[[134 121 135 135 146 128 121]
 [125 130 119 113 105 124 134]
 [118 124 139 125 136 134 138]
 [121 123 142 134 140 138 132]]
=>
[[125 130 119 113 105 124 134]
 [118 124 139 125 136 134 138]
 [121 123 142 134 140 138 132]
 [134 121 135 135 146 128 121]]

[[126 134 137 106 121 114]
 [123 151 136 149 140 124]
 [111 106 108 112 125 116]
 [119 122 128 129 143 138]
 [134 123 134 137 131 130]
 [116 121 125 137 132 134]
 [127 127 134 130 144 140]]
=>
[[123 151 136 149 140 124]
 [126 134 137 106 121 114]
 [127 127 134 130 144 140]
 [134 123 134 137 131 130]
 [119 122 128 129 143 138]
 [116 121 125 137 132 134]
 [111 106 108 112 125 116]]

[[ 98 106 144 103 150]
 [137 139 102 129 119]
 [102 119 128 115 138]
 [114 130 127 130 125]]
=>
[[137 139 102 129 119]
 [114 130 127 130 125]
 [102 119 128 115 138]
 [ 98 106 144 103 150]]

[[125 117 141 144 133 138 143 143 144 125 156 127 124 124 122 134]
 [126 130 134 121 120 122 144 126 127 135 131 136 133 137 120 129]
 [122 128 117 127 122 135 113 127 137 127 133 128 134 131 125 135]
 [123 122 132 121 115 132 109 147 136 132 144 137 131 123 123 132]]
=>
[[126 130 134 121 120 122 144 126 127 135 131 136 133 137 120 129]
 [122 128 117 127 122 135 113 127 137 127 133 128 134 131 125 135]
 [123 122 132 121 115 132 109 147 136 132 144 137 131 123 123 132]
 [125 117 141 144 133 138 143 143 144 125 156 127 124 124 122 134]]

[[121 120 108 134 124 137 137 135 134 128 129 122]
 [113 117 113 133 134 139 138 133 137 135 134 127]
 [127 129 125 141 115 133 131 127 140 128 141 107]
 [127 118 124 127 122 145 137 129 129 126 150 127]
 [123 130 125 126 105 139 137 126 138 137 123 115]]
=>
[[123 130 125 126 105 139 137 126 138 137 123 115]
 [127 129 125 141 115 133 131 127 140 128 141 107]
 [121 120 108 134 124 137 137 135 134 128 129 122]
 [127 118 124 127 122 145 137 129 129 126 150 127]
 [113 117 113 133 134 139 138 133 137 135 134 127]]

[[139 119 112 130 144 143 118 112]
 [112 137 115 129 104 117 126 124]
 [105 106 146 131 142 114 112 117]
 [138 140 129 128 112 117 107 103]
 [136 144 139 146 129 146 137 148]
 [144 130 145 120 150 114 150 142]]
=>
[[136 144 139 146 129 146 137 148]
 [138 140 129 128 112 117 107 103]
 [112 137 115 129 104 117 126 124]
 [144 130 145 120 150 114 150 142]
 [139 119 112 130 144 143 118 112]
 [105 106 146 131 142 114 112 117]]

[[133 127 113 142 123 126 129 112 123 127 114 127 116 115 138]
 [135 134 124 106 119 113 126 111 134 112 136 129 130 153 118]]
=>
[[135 134 124 106 119 113 126 111 134 112 136 129 130 153 118]
 [133 127 113 142 123 126 129 112 123 127 114 127 116 115 138]]

[[150 125]
 [123 123]
 [105 151]
 [115 109]]
=>
[[105 151]
 [150 125]
 [123 123]
 [115 109]]
---
[[131 125]
 [151 129]
 [125 128]
 [140 123]
 [148 128]
 [118 125]]
=>
[[118 125]
 [125 128]
 [131 125]
 [140 123]
 [148 128]
 [151 129]]

[[143 129 140 111]
 [137 153 122 130]
 [131 147 127 135]
 [122 129 121 138]
 [153 146 134 109]
 [136 155 121 139]
 [120 112 127 127]
 [129 100 145 106]]
=>
[[120 112 127 127]
 [122 129 121 138]
 [129 100 145 106]
 [131 147 127 135]
 [136 155 121 139]
 [137 153 122 130]
 [143 129 140 111]
 [153 146 134 109]]

[[147 114]
 [122 123]
 [121 105]
 [124 136]
 [102 141]]
=>
[[102 141]
 [121 105]
 [122 123]
 [124 136]
 [147 114]]

[[124 129 118 127]
 [110 121 114 131]
 [117 122 133 125]
 [136 121 137 139]
 [119 120 127 124]
 [131 126 122 134]
 [102 120 128 124]]
=>
[[102 120 128 124]
 [110 121 114 131]
 [117 122 133 125]
 [119 120 127 124]
 [124 129 118 127]
 [131 126 122 134]
 [136 121 137 139]]

[[141 146 120 121 144 101 122 134 128]
 [142 115 136 132 143 120 122 109 107]
 [107 129 135 124 111 147 135 136 151]
 [105 116 140 128 119 147 136 128 143]
 [135 125 113 133 104 142 130 133 128]
 [128 152 121 117 144 108 127 141 142]
 [112 109 148 133 133 147 135 118 128]
 [116 109 153 129 140 137 134 119 124]]
=>
[[105 116 140 128 119 147 136 128 143]
 [107 129 135 124 111 147 135 136 151]
 [112 109 148 133 133 147 135 118 128]
 [116 109 153 129 140 137 134 119 124]
 [128 152 121 117 144 108 127 141 142]
 [135 125 113 133 104 142 130 133 128]
 [141 146 120 121 144 101 122 134 128]
 [142 115 136 132 143 120 122 109 107]]

[[139 129 124 138 137 121 114 137 135]
 [127 155 148 131 100 115 126 149 131]
 [131 121 121 126 136 129 122 121 127]
 [117 139 141 131 109 124 137 142 123]]
=>
[[117 139 141 131 109 124 137 142 123]
 [127 155 148 131 100 115 126 149 131]
 [131 121 121 126 136 129 122 121 127]
 [139 129 124 138 137 121 114 137 135]]

[[132 124]
 [ 99 111]]
=>
[[ 99 111]
 [132 124]]
